Each path is a new rotation, seen through one point. The rows after it are directions, each followed by how far the rotation turns it, in degrees per step (0 if it stays put).
Each turn is a multiple of 5 degrees from 10 to 175, or 0.
Each row of a path follows its step; steps can be skipped.
Rotation 1:
step 0: [  0.4  -3.5  41.5  15.0 -18.1  12.1   6.5  -2.6   2.4 -21.4  13.6  -2.3
  30.2  -0.1 -20.3  -4.0   0.8 -13.2   4.4  10.5  -8.7   2.5  23.1  -6.8
  12.8  -3.9  -2.1  -0.9  19.5  -0.1   5.7 -18.6  -5.2  16.5  15.1  -5.8
  24.1 -26.5 -14.1  -4.2  -1.2 -11.7 -18.3  -3.3   2.2  14.4   3.0   7.4
  -1.8]
step 1: [ -3.9   5.0   0.7   1.9 -10.5   8.7 -18.4  -3.3  -8.3   3.9  10.7  -1.9
  -0.9   7.6  -3.6  29.6 -16.0 -21.9  20.0  15.7  23.4   4.4   6.9 -17.4
   0.1   5.1   2.4  -2.7  -0.4 -13.4 -18.1   2.8  -8.8  -2.1  13.6   3.6
  36.8 -13.1 -21.1  -2.9 -19.5   1.4  -6.5 -18.2  26.6  16.9 -15.7  16.2
  11.5]
step 2: [-13.9  -7.2   1.8  14.1   7.6  19.7   9.9  -6.0  20.3  -5.6  -2.0  -6.7
  11.3   7.2 -12.5  13.5  16.5  15.2  16.4  11.2   5.4   3.8  28.0 -10.3
  -8.0  -6.2 -12.4  -8.5  -5.0   2.5   4.6  -8.7 -34.5  22.8  15.4   8.3
  23.8  10.1 -16.4   3.7  16.2  18.3   6.5  -8.1  30.7   9.3  -8.0   3.8
  -8.6]
step 3: [-25.7  -2.8  14.5 -21.7   7.0  16.1  -3.0 -11.1  -0.7  30.5 -11.2  18.6
 -12.5  20.1  -5.5  11.0   3.3  10.6  11.0   2.1   1.7  -2.7   7.0   0.5
   1.8  -4.7  17.1  11.5  -7.0   7.8  -9.1 -16.4 -32.8 -15.7  25.5   1.4
  30.3  -1.7 -19.5  -4.0   9.5  -5.1  -3.8  -3.1  -5.5   6.1   9.5  22.0
   8.2]
step 4: [-18.1 -12.9   1.7 -19.5  13.1  17.7   3.6   3.2  -6.3  14.5  -1.4 -12.7
  13.3  12.5   7.5   9.2  21.6   0.0   3.9   2.8  21.9   0.9   6.0  -9.9
   5.5  -5.8  -0.7 -12.0  22.3   2.8  26.6 -16.1  -6.3  11.9  23.6  -6.5
  17.0 -28.4   7.1 -32.5  22.7  10.2  -6.7   1.9  12.5 -14.3  12.0   3.0
   4.7]
step 5: [ -2.6   8.8  15.5 -10.2 -11.8   4.3  -3.0   4.8  -1.9  -0.9  -2.3  18.0
  -9.7  12.6 -18.7  11.6  -4.5 -21.7  18.2   1.2   1.3   5.6   8.5  -9.4
   2.2  -4.1  10.5  13.3   8.0  25.4   3.3   2.7   2.7   8.2  37.6 -21.8
   7.5 -30.8 -14.5 -13.7  -1.4   8.5  25.3  -2.2  10.8   0.1  33.2  -0.2
 -13.5]
step 6: [ 15.7   3.6  22.6   3.0   2.7  14.9  -4.2  12.3  18.1  -1.8   6.3 -12.0
   9.1   7.2 -10.4  15.4  17.4  -3.0  11.0  -3.3  33.5 -18.3   5.8  -0.7
   3.2  29.6  -1.8 -32.9 -19.0  -0.6   3.3  -5.3   1.0  -0.2  15.8  -4.2
   0.8 -23.1 -21.7 -17.9 -11.2   4.8  -1.5  -7.0  13.8   6.6  25.2  12.4
  -3.5]
step 7: [ -3.7   4.5  28.2 -10.6 -24.5   9.0  10.0 -13.4  11.0 -11.9  21.0  10.0
   5.6  -4.4 -11.0   6.6  16.6   7.5  13.2 -24.1  17.9  14.3  16.8   7.0
 -10.5   3.8  -7.0   6.2 -26.8  15.1  -2.7  -4.9  -4.7   0.9  27.8   1.6
  27.0 -19.4  10.8   7.4 -10.2  -7.2  15.3  -6.2  19.1   3.0  -7.8   5.2
  12.8]
step 8: [ -8.5  -2.1   5.5 -14.2  -2.8  33.6 -18.6  10.5   7.4  -0.7   9.3 -13.1
 -18.8   1.4 -10.1  10.1   2.6 -14.0   5.6  11.3   4.0  -5.5  18.4   7.6
 -27.1   8.4 -39.9  -3.4 -10.5  -0.6   0.0 -18.0 -10.2 -16.6  12.5   6.1
  20.3  -2.9   6.7 -11.3  13.1 -17.7  -8.9 -14.1  12.6  10.8  15.7  13.9
  14.5]
step 9: [-11.3 -10.9  27.4  13.4 -24.7  15.6   4.5  -9.7  -6.8   7.2  -1.7   4.4
   3.2  24.9 -13.4   8.4  -6.0  -8.2 -10.8   8.1  16.6   0.7  26.1  -8.4
   7.0 -12.8 -15.9   0.7 -11.9   1.2  16.8 -16.6 -18.1  21.0  12.9 -34.5
  17.1   2.8  12.3  -2.1  16.5  -8.2  -0.2 -19.2  -5.8  -1.1   2.4  -1.8
  15.8]
step 10: [ -7.0  -9.0   3.3  -0.1  -7.6  20.0 -10.3 -33.1 -13.3  13.8  13.0   1.8
   8.5  39.1 -15.3  17.0   4.8 -24.3   5.9  18.3  -0.7  12.9   0.0  15.5
   7.2  12.5 -15.2   2.8  10.5  -6.6 -11.9 -13.5  -3.7   4.7  12.6  -6.1
  14.1  -5.2 -17.1 -26.3 -11.8   2.8 -10.7   7.4  10.4  17.2  17.3  -1.1
   3.1]
Speeds:
[ 1.6 -0.6 -2.8  3.3  1.4  4.9  3.5  6.1  4.8 -4.4 -3.4 -7.5  6.9  0.8
 -6.5  7.9  0.2  5.8 -5.4  3.5  3.2 -1.1 -1.9 -0.8  0.4 -1.2  3.2 -7.5
  3.4 -0.3  0.3 -2.8  5.7 -3.6 -0.1 -1.2  1.2  5.1  2.7 -4.7  5.3 -4.9
  4.4  6.0  2.9 -1.3 -3.2 -1.8  4.0]  160
[  1.9  -2.8  -1.0   4.3   0.2   1.4   0.2   6.8   5.4  -4.4  -2.3   9.5
  -1.1  -2.0   4.1  -4.2  -6.1   4.0   4.1   3.3  -4.6  -2.2   3.1   2.9
 -10.8   0.8  -3.5   1.7   4.5   1.2   0.4  -2.8   0.9   2.6   1.9   0.6
   0.2   4.6  -6.3  -2.5   3.9  -4.7   4.4   1.1  -0.4   3.6   8.2   0.2
  -4.6]  125
[ -4.0  -8.1  -1.2   3.6   8.3   3.8   0.0   0.8  -1.1  -0.8  -2.1   0.1
  -2.3   3.5   3.7  -0.9  -1.6  -5.3   2.6   2.1  -4.3   5.4   0.6  -1.3
   2.0  -4.7   3.7  -2.5   1.4   0.7  -9.4  -7.2  -5.7   6.3  -2.3  -0.4
   0.7   2.8  -6.7  -2.9  -1.9   3.0   0.6   0.8  -2.1  -0.2 -10.2  -2.1
   4.8]  40
[ 4.0 -6.1 -0.5  3.8 -3.3 -2.6  1.7 -9.7  0.6  0.4  3.7 -3.2  0.2  2.0
  2.9 -1.0  3.8 -3.4  1.5  0.9 -1.2 -6.3 -1.6 -7.5 -1.2  0.8  4.8 -4.2
  9.2  6.2 -3.7 -3.0  7.9 -2.6 -1.9 -3.5 -2.6 -8.1 -4.8  3.4 -1.0 -3.6
  2.9 -2.2  0.5  1.0  3.9 -3.6 -1.2]  65
[ 2.3 -3.9  2.3  3.5  3.9  2.1  2.4 -4.0  7.1 -0.8  6.4  0.4 -0.9  0.8
  5.5  5.1  1.0  6.8  2.0  1.7  4.7 -2.1  0.6  9.6  4.9 -0.7  2.6  2.7
 -0.6 -1.7 -4.6 -0.3 -4.7 -7.2  1.5  5.6 -5.2  2.2  3.2  4.0 -4.1  6.2
  7.5 -2.7  3.9  4.0  0.9 -0.9 -2.7]  80
